(in the rows, 128 means zero)
Each named turn below is shown by a few rows before and after it. Which turns, in which order, take the first row of each later pair to the second? The first pair is answered.
turn Fug:
[147 130 131 100  49 136 164 149  95 170  84 127 148] |-> [138 117 118 109  56 130 166 154 100 173  74 134 157]
[114 143 127 169 107 115 126 143 114 114 122 130 114] |-> [101 134 121 165 114 108 126 144 128 118 118 136 118]
[142 118 115 141 120 107 147 131 133 122 136 131 146] |-> [133 121 117 132 126 103 146 130 140 124 139 136 145]
[102  64 100 128 136 162 127 135 166 147  96 139 126] |-> [ 90  90 134  89 132 161 134 111 181 146 109 138 107]
turn Poku:
[134 129 115 131 150 101 112 137 179 130 125 134 155] |-> [143 127 117 116 149 110 115 128 179 135 130 132 154]
[ 96 124 142 111 114 135 140 140 109 150 130 121 120] |-> [ 90 146 137 147 127 133 117 139 109 133 138 132 119]
[112 119 111 102 115 118 134 135 100 149 116 119 145] |-> [103 144 107 156 134 123 102 125 103 118 133 132 143]
turn mak:
[170  91 116 117 110 146 147 134 113 154 132 106 147] |-> [148  79 125 105 112 135 152 142 114 159 120 109 139]
[136 142 124 135  94 132 146 159  96 132 128 115 128] |-> [118 136 123 127  99 122 145 165 102 136 120 122 127]
[129 129 117 133 118 126 128 151 119 130 115 117 136] |-> [126 136 115 133 117 124 131 148 123 130 117 116 139]
[156 160 109 115 113 127 161  88 174 162 139 116 154] |-> [192 149 143 105  99 159 143  86 116 146 142 104 129]
Then:
Between the rows of a pair lie 2 to 3 turns.
[133 140  87 138  90 142 144 151  70 139 102 117 133] |-> [112 137 118 129 113 153 117 146  58 116 104 133  99] : Poku, mak
[115 136  97 165 150 113 119 126 163 122 128 145 148] |-> [153  93 136  81 120 137 143 127 118 151 113 117 129] : mak, Poku, mak
[171 147 129 104 118 146 107  66 176 129 171 110 138] |-> [168  99 165  88 108 164  92 114  87 125 134 110  98] : Fug, mak
[190 133 141 128 126 166 112 103 102 110 152 111 117] |-> [120  63 118 114 151 130 110 158 110 141  99 149 117] : Fug, mak, Fug
[135 125 182  95 105 166 114 119 100 119 135 120  99] |-> [ 99 122 146 160 140 152  76 136 116  98 130 148 105] : Fug, mak, Poku
[ 79 129 100 150 152  92 130 140 169 133 117 157 129] |-> [147 179 152 158 104 134 123 120  96 100 152 115 104] : Fug, Fug, Fug
[120 118 142  98 130 127 138 119 131 137 126 129 123] |-> [103 129 117 130 133 110 136 130 145 131 116 137 137] : mak, Poku
[109  88 161  69 130 131 125 145 105 135 102 135  96] |-> [ 91 167 146 115 149 113 118 100 172 109 142 146 111] : mak, Poku, Fug
[101 156 144 114 110 115 138 147 120 114  92 121 114] |-> [111 141 126 134 110 114 127 160 113 118  87 122 127] : Fug, Fug, Fug
[145 111 103 137 161 124 111 153 106  99 109 134 118] |-> [138 118  88 144 164 113 118 152 131 107 115 137 132] : mak, mak
[ 95 118 112 141 139 114 140 165 115 140 106 133 115] |-> [145 125 127 155 130 148 130 150  83 121 124 112 108] : mak, mak, mak
[122 137 136 104 116 150 104 137 126 121 139 133  84] |-> [138 155 119 124 114 147 107 119 151 122 150 130 102] : mak, mak, mak
[101  84 159  87 186 143  87  99 140 114 134 153  83] |-> [130 123 118 119 192 139  96  69 198 118 158 145 121] : mak, mak
[124 131 112 154 121 124 138 155  77  91  86 149 204] |-> [ 83 167 142 119 166 118 122 102 146  70 123 171 178] : Fug, Fug, Poku
[104  73 108  83 180 134 105 120 141 135 106 135 108] |-> [ 86 108 134  77 178 130 103 103 141 118 119 136  94] : Poku, Fug
[137 106 150 111 150 139 103 102 121 119 133 128 107] |-> [141 117 156 118 136 142 104 109 101 115 134 121 107] : mak, Fug, Fug
[127 149 155 116 143 147 120 112 125 121 174 142 100] |-> [ 94 124 148  94 136 122 140 141 118 146 142 144 100] : mak, Poku
[174  82 125 119 128 146 137 150  85 135  98 110 118] |-> [103  92 100 150 183 118 111 142 153 117 100 155 123] : Fug, Poku, Fug
[128 157 162 128 126 156 110 123  96  97 144 118  75] |-> [ 99 152 166 119 121 138 123 143  92 106 124 126  68] : mak, Fug
[144 147 180 111 108 153 132 128  72 113 111 118  98] |-> [ 81 160 163 112 106  98 153 146 111 131  91 138 106] : Poku, mak, Fug
[145  75 125 105 132 141 130 134 108 134 110 120 124] |-> [138 117 147  75 122 130 147 107 127 131 129 116 111] : mak, Fug, Fug
[ 75 115 148 113 138 124 128 138 118 135 117 135 102] |-> [126 126 165 116 133 155 118 111  98 120 140 115  98] : Poku, Poku, Fug
[ 91 116 185  82 122 150 119 121  78 110 137 117  75] |-> [ 75 130 177 126 132 142 101 132  72  91 138 123  76] : Poku, Poku
[ 63 179 131 151 108  56 158 126 156 100 119 126 112] |-> [117 182 122 203  87  89 144 145 100  88 118 105 119] : Fug, Fug, Fug
[165 144 130 154 133 130 107 127  90  92 144 133 127] |-> [ 90 146 142 107 138  87 135 134 122 109 123 157 110] : mak, mak, Fug
[163 123  91 144 129 110 123 163 160 143 126 140 150] |-> [170 114  96 143 145 126 107 146 160 128 134 144 138] : mak, Fug, Poku
[137 136 129 183 101 119 136 138 103 116 117 112 132] |-> [135 123 113 189 115 117 133 143 119 123 112 117 141] : Fug, mak
[161 122 112 107 117 137 138 102 182 135 112 105 144] |-> [124  99 134  77 118 120 140 126 160 142  88 115 123] : mak, mak, mak
[111 190 142  88 101 113 167 122 120 144 115 106 136] |-> [143 172 110 142  94 125 148 153  85 143 104 100 157] : Fug, Fug
[107 183 127  93 111 123 151  96 170 145 103 127  87] |-> [121 182 152  95  93 136 141 111 121 134 100 117  70] : Fug, mak
[109 109 131 107 128 120 132 136 121 138 106 143 111] |-> [122 152 143 102 118 121 142 112 141 133 130 131 115] : Fug, mak, Fug
[113 101 101 118 153 102 143 118 193 158 118 147 163] |-> [158 161 176  91 115 140 146  78 149 131 158 113 124] : Fug, Fug
[104 138 121 170 123 126 112 149 104 130 114 134 108] |-> [108 148  99 177 133 121 119 133 134 136 121 135 123] : Fug, mak
[105  86  95 122 153 114 103 145 150 142 108 146 136] |-> [114 119 124 109 164 133  87 102 166 115 143 143 114] : Poku, Fug
[120 114  64 166 116 107 134 172 121 162 107 134 152] |-> [ 81 158 127  73 121  92 160 119 166 156 135 133 109] : Fug, Fug
[101 109 131 107 151 150 132 134 149 150 118 142 126] |-> [111 128 110 124 143 142 143 127 165 152 121 143 146] : mak, Poku
[125 158 141 138 133 127 124 113 145 110 163 163 130] |-> [128 155 113 153 112 116 143 131 137 124 152 154 156] : Poku, Poku, mak
[163 126 115 145 109 139 126 127 103 137 159 107 131] |-> [126  91 120 126 117 125 125 157  92 148 130 121 117] : mak, Fug
[138 158 177  67 101 137 152 108 134 133 136 114  93] |-> [128 123 111 153  85 119 144 189  90 150  83 122 134] : Fug, Poku, Fug
[138  99 110  98 115 131 150 131 142 160 109 127 145] |-> [ 99 130 100 127 134 110 139 131 169 142 116 147 147] : mak, Poku, Fug
[106 120 147 100 146 119 131 132 134 128 129 143 115] |-> [119 154 137 128 142 124 127 117 146 115 149 135 122] : Poku, mak, Fug
[129 157 115 150 171 127 110 113 165 106 153 138 126] |-> [144 145 156 134 158 151  97 121 109  94 151 128  96] : Fug, Fug, mak
[121 101  99 121 165 126 124 105 198 147 146 149 136] |-> [118 127 139  80 144 121 144  91 187 146 155 140 109] : Poku, Fug
[162 126 133 112 105 142 163 139  84 161 114 111 143] |-> [133 145  92 190 136 125 133 145 114 136 117 135 164] : Poku, Fug, mak
[111 123 150 107 148 131 119 118 116  95 111 165 119] |-> [114 148 117 131 146 116 130 104 152 104 124 165 146] : Fug, mak, mak
[101 140 144 135 114  92 137 152 148 128  95 145 137] |-> [126 173 151 139 107 102 141 124 161 122 118 132 141] : Fug, mak
[127 112 145  81 148 128 114 129 147 159 105 149 134] |-> [129 134 151  76 139 123 121 116 160 162 115 147 137] : Fug, mak
[115 179  80 198 117  91 136 144 154 131 138 138 166] |-> [ 94 205 120 142 119  85 153 112 181 127 157 135 144] : Fug, Fug
[124  91 119  91 132  90 154 142 142 165 122 129 128] |-> [172 114 141 108 106 121 144 139  86 142 138 101 118] : Fug, Fug, Fug
[127  94 140  48 107 127 151 150 126 157 120 130 122] |-> [ 83 147  83 162 133  99 123 156 164 131 130 150 156] : mak, Poku
[103 171 117 134 131  96 143 105 180 132 138 142 128] |-> [164 172 136 127 119 133 136  77 150 121 160 113 123] : Poku, mak
[141 107 136 121 150 171 116 105 154 126 165 137 103] |-> [138 101 151 116 144 176 115 117 130 120 157 136  91] : mak, Fug
[119 152 149 131 107 111 144 149 101 120 118 115 123] |-> [138 151 159 114 108 126 147 129 108 121 135 108 118] : Poku, Poku
[127 142 110  90  99 105 175 118 158 162 129 132 160] |-> [145 141 152  67  84 125 167 117 105 147 135 114 130] : Fug, mak, mak
[ 65 135 136 140 165 114  98 126 139 111 125 159 109] |-> [ 98 166 136 156 158 126  94  98 156  99 153 148 117] : mak, Fug
[102 137  85 165 132  89 146 149 181 140 113 146 158] |-> [148 133  80 188 137 120 126 131 174 125 137 132 168] : mak, Fug
[168  90 140  94 146 170 128 148 108 133 125 122 144] |-> [ 84 118 142 118 179 127 114 152 146 114 120 159 135] : mak, Poku, Fug
[157 140  98 146 127 153 129 114 141 128 134 108 134] |-> [135 132  92 132 140 136 135 113 166 137 126 120 136] : Fug, Fug
[137 128 142 122 143 147 131 107 104 120 131 124 112] |-> [117 124 149 111 139 138 135 120 103 124 122 124 106] : mak, Fug
[173 144 121 114 103 124 175 105 145 144 128 112 153] |-> [185 121 140 112  93 143 164 123  97 139 119 106 134] : Fug, mak
[128 118 156 150 125 133 111 171  86 105 123 109  94] |-> [ 91 110 109 165 143  99 120 181 140 126 110 133 127] : Fug, mak
[138 151 130 144 169 153  94 100 165  83 179 135 123] |-> [135  92 118 163 173 161  74 151 115  86 144 144 121] : mak, Fug, Fug
[104 136 194  63 117 118 177 159 101 124 118 135 105] |-> [118 184 117 127 115  87 195 140 172 138 134 131 174] : Fug, mak, mak
[162 111 151  94 141 157 120 111 103 117 142 118  92] |-> [ 76 111 133 125 159 109 113 151 118 120 110 149  95] : mak, Poku
[131 141 106 130 104  84 146 147 114 134 101 108 122] |-> [108 137 133 132 126  89 115 147 104 108 108 124  91] : Poku, mak, mak
[174 143 145  97 109 156 166 117 104  96 144 107 117] |-> [122 135 132 148 119 136 144 172  70  82 113 133 110] : mak, Fug, Poku
[140 132 109 126 138 128 122  90 177 138 135 137 170] |-> [101 153 122 117 135 110 129 100 177 135 129 145 161] : Poku, Poku, Fug
[180  77 124  82 112 151 132 100 138 173 140 138 156] |-> [129 116  95 171 163 138  79  98 164 123 154 174 156] : Poku, Poku, Fug
[121 143 164  98 105 111 145  87 158 129 144 135 139] |-> [169 116 129 168  97 138 119 121 109 123 133 119 166] : mak, Fug, Fug
[128  86  78 109 158 107 132 158 160 171 117 136 157] |-> [184 148 161  82 115 152 134 114 101 135 162  92 115] : Fug, Fug, Fug
[160 168 108 146 121 140 135  98 158 125 154 117 152] |-> [182 130 130 143 119 169 112 118  98 111 142 110 129] : Fug, Fug, mak
[177 109 157 106 136 135 127 123  77 135 121 102 106] |-> [115 125 107 111 152  73 156 123 166 166 113 128 147] : mak, mak
[143 109  78 129 162 138 124  94 173 134 135 134 151] |-> [169 116 126 109 149 162 115  73 136 118 153 120 122] : Fug, mak
[116 115 159  58 152 141  96 109 127 122 129 150 115] |-> [110 125 113  70 131 106 133 126 162 157 114 150 158] : mak, mak, Poku
[107  87  93 122 162 119 127 142 140 144 117 136 147] |-> [166  99 102 149 147 154 110 124 113 123 142 116 144] : mak, mak
[143  80 164  86 119 146 138 136 113 159 134 119 125] |-> [151  74 152 108 120 150 130 146 105 161 126 118 138] : Fug, Fug
[155 169 120 116  94 110 147 118  97 146 134 106 132] |-> [129 168 109 108  98  87 157 122 116 159 128 118 139] : mak, mak, mak
[ 95 165 139 114 115  98 149 127 141 129 135 118 125] |-> [140 153 153 133 104 131 133 133  92 112 133 104 116] : mak, Fug, mak
[162 148 147 164  91 144 153 132 132 135  90 128 149] |-> [161 130 141 168  93 149 142 139 127 132  82 134 150] : Fug, mak
[149 154 111 125 104 120 148 108 157 148 142 115 138] |-> [148 103 126 119 101 135 127 151  87 144 113 114 114] : mak, Fug, mak
[ 89 129 133 108 144 108 118 138 131 127 105 155 103] |-> [138 139 139 141 120 137 111 147  79 112 115 133 106] : Fug, Fug, Fug
[103 170 160 158 142 129  81 124  79  85 125 117 116] |-> [ 68 192 146 145 148  92 104 115 123 100 124 130 127] : mak, mak, Fug
[104 151 125  95 119 117 154  79 170 118 139 131 114] |-> [ 79 163 105 138 125 105 139 101 166 104 134 145 119] : Poku, Poku
[100 120 146  87 129 129 148 117 118 139 116 121 122] |-> [149 141 142 112 124 156 139 101 108 128 138 103 128] : mak, mak, mak
[100 125 120 133 133 131 104 130 121 100 133 154 118] |-> [149 105 116 125 121 157 109 120 108 103 137 134 124] : Poku, Fug, Fug
[129 165 154 140 133 145  88 111 110 107 144 135 107] |-> [107 174 125 144 142 119 102 108 158 123 140 148 129] : mak, mak, mak
[158 150 144 172 105 121 101 104  88 106 174 135 129] |-> [ 92 152 111 162 121  71 127 115 150 133 156 164 151] : mak, mak, mak
[110 168 106 206 152 131 109 117 132 131 146 153 160] |-> [111 126 108 207 163 142  93 138 107 135 128 163 150] : mak, Fug
[ 95 137 129 117  98 108 162 125 114 149 131 117 123] |-> [110 128 116 147 100 112 156 141  94 152 122 112 133] : Fug, Fug, Fug
[140 143 111 158 140 120 124 122 174 146 143 126 127] |-> [165 147 144 144 131 147 112 113 138 135 153 113 103] : Fug, mak
[117 133  83 203 170 124  98 128 173 106 127 154 161] |-> [182  91 135  54 116 144 167 104 148 160 125 106 144] : Fug, mak, Poku
[176 131 122 178 150 157  83 123  91 100 169 151 138] |-> [ 66  96 123 131 164  98 110 168 117 133 119 186 117] : mak, mak
[ 87 148 186  70 109 114 145 134  96 112 118 125  74] |-> [ 73 209 159 133 111  96 141 126 129  98 137 131  99] : Poku, mak, Fug
[ 99 187 124 156  82  97 154 146 108 113 119 119 128] |-> [116 176 130 164  80 116 145 151  79 109 119 112 121] : Fug, mak, mak
[153  82 155 128 103 143 112 114 105 130 139 110 123] |-> [136  94 144 176 112 135  95 127  99 115 140 117 123] : Poku, Poku
[159 149 118 187  94 157 111 128  88 113 148 113 137] |-> [148  76 107 131  92 145 129 157  85 158 108 119 137] : Poku, Fug, mak
[ 71 132 133 105 121  98 140 149 124 127 116 141 100] |-> [144 142 146 126 111 150 116 128  81  97 147 112  95] : mak, mak, mak
[137 134 112 136 137 122 117 112 190 114 143 140 141] |-> [143 138 134  90 113 127 142 108 175 128 146 120 130] : Poku, Fug
[164 196 106 159 119 150 136 134 102 130 169 114 114] |-> [166 146 119 147 142 173 110 142  75 121 162 125  90] : mak, Fug, Poku
[173 159 142 142 125 146 127  99 135 109 170 116 125] |-> [ 76 137 159 134 149 108 115 141 125 108 132 154  93] : mak, mak, Poku
[ 80 153 150 135  88 103 139 177  62 146 112 121 127] |-> [145 182 137 172  84 135 131 145  66 130 146  98 147] : mak, mak, mak
[ 86 113 112 121 147 100 120 139 136 135 136 146 128] |-> [162 122 127 108 132 142 120 102 124 130 166 116 137] : mak, Poku, mak
[177 153 117 149 129 149 117  88 155 116 153 115 150] |-> [164 129  88 160 145 135 118 102 173 127 143 125 164] : Fug, Fug
[151 142 168  85  80 129 147 119 123 156 137 106 140] |-> [138 141 129 168  78 126 124 168  94 141 120 112 158] : Fug, Poku
[177  89 116 129 105 139 138 143 104 146 115 111 164] |-> [148 110 108 160 163 143  95 104 164 111 149 140 154] : Poku, Fug, Poku
[131  78 111 114 137 133 117 142 144 155 104 123 140] |-> [136  97 116 158 146 146  82 140 127 126 117 128 128] : Poku, mak, mak
[158 171 127 169 110 132 120 132 147 119 124 120 136] |-> [158 151 125 128 128 128 128 109 192 136 130 126 135] : Fug, Fug, Poku
[137 145 144  87 130 138 128  77 160 115 158 114 111] |-> [170 136 146 116 111 162 114 102  99 104 152  96 107] : mak, Fug
[124  89 110 124 112 136 152 152 106 143 100 121 134] |-> [166 119 101 140 116 153 147 113 138 130 137 112 152] : Fug, mak, mak
[176 111 164  92 141 152 125  88 105 107 143 109 109] |-> [167  77 121 128 119 137 138 154  73 133  99 108 135] : Fug, Poku
[ 88 163 154  94 140 112 144 105 182 138 140 130 126] |-> [124 189 132 142 127 125 134  97 175 129 157 111 150] : Poku, mak
[141 108 120 135 140 166  86 114 107 116 128 118 118] |-> [113  87  99 132 150 147  88 131 124 130 116 137 127] : Fug, mak
[101 101 159  61 110 134 148 153 113 141 101 126 102] |-> [189 142 143 113 100 178 131 108 112 118 149  99 124] : mak, mak, mak
[117 133 145 143 105 128 133 164  92 124 101 116 120] |-> [152 130 161 103 107 152 141 125 104 125 124 106 114] : Poku, Poku
[100 118 106 143 158 118 112 132 154 134 133 138 140] |-> [125 128 113 146 157 131 108 114 156 125 151 130 142] : mak, Fug
[160  81 109 116 130 148 124 135 107 137 118 133 146] |-> [146  88  96 129 156 146 112 128 136 124 127 150 146] : Poku, Poku, Fug
[151 116 144 140 141 145 112 132  90 105 130 130 121] |-> [114  95 136 101 138 114 143 145 117 137 109 138 130] : Poku, mak
[ 94 132 170  54 121 101 163 108 137 137 129 121 101] |-> [168 126 151 135  89 146 136 142  50 119 130  89 119] : Fug, Fug
[ 87  80 103 140 138 121 126 186 102 143  93 144 133] |-> [162 122  76 192 131 151 121 142 126 124 138 119 168] : mak, mak
[144 131 149 102 131 149 116  98 128 124 149 119 118] |-> [155 105 114 150 133 154 110 123 112 128 133 122 140] : Fug, Fug
[106 119  97 137 160 118 128 121 153 113 119 157 140] |-> [144 103 140 100 157 153 121 104 123 107 134 142 115] : Poku, mak, mak
[102  95 118  95 152 130 106 128 140 137 125 148 117] |-> [107 104 120 101 161 141  97 119 143 125 138 148 116] : Poku, Poku
[ 98 136  89 145 128 131 136 138 155 116 121 140 152] |-> [139 118 125 142 116 168 115 145  94  95 127 124 122] : mak, mak
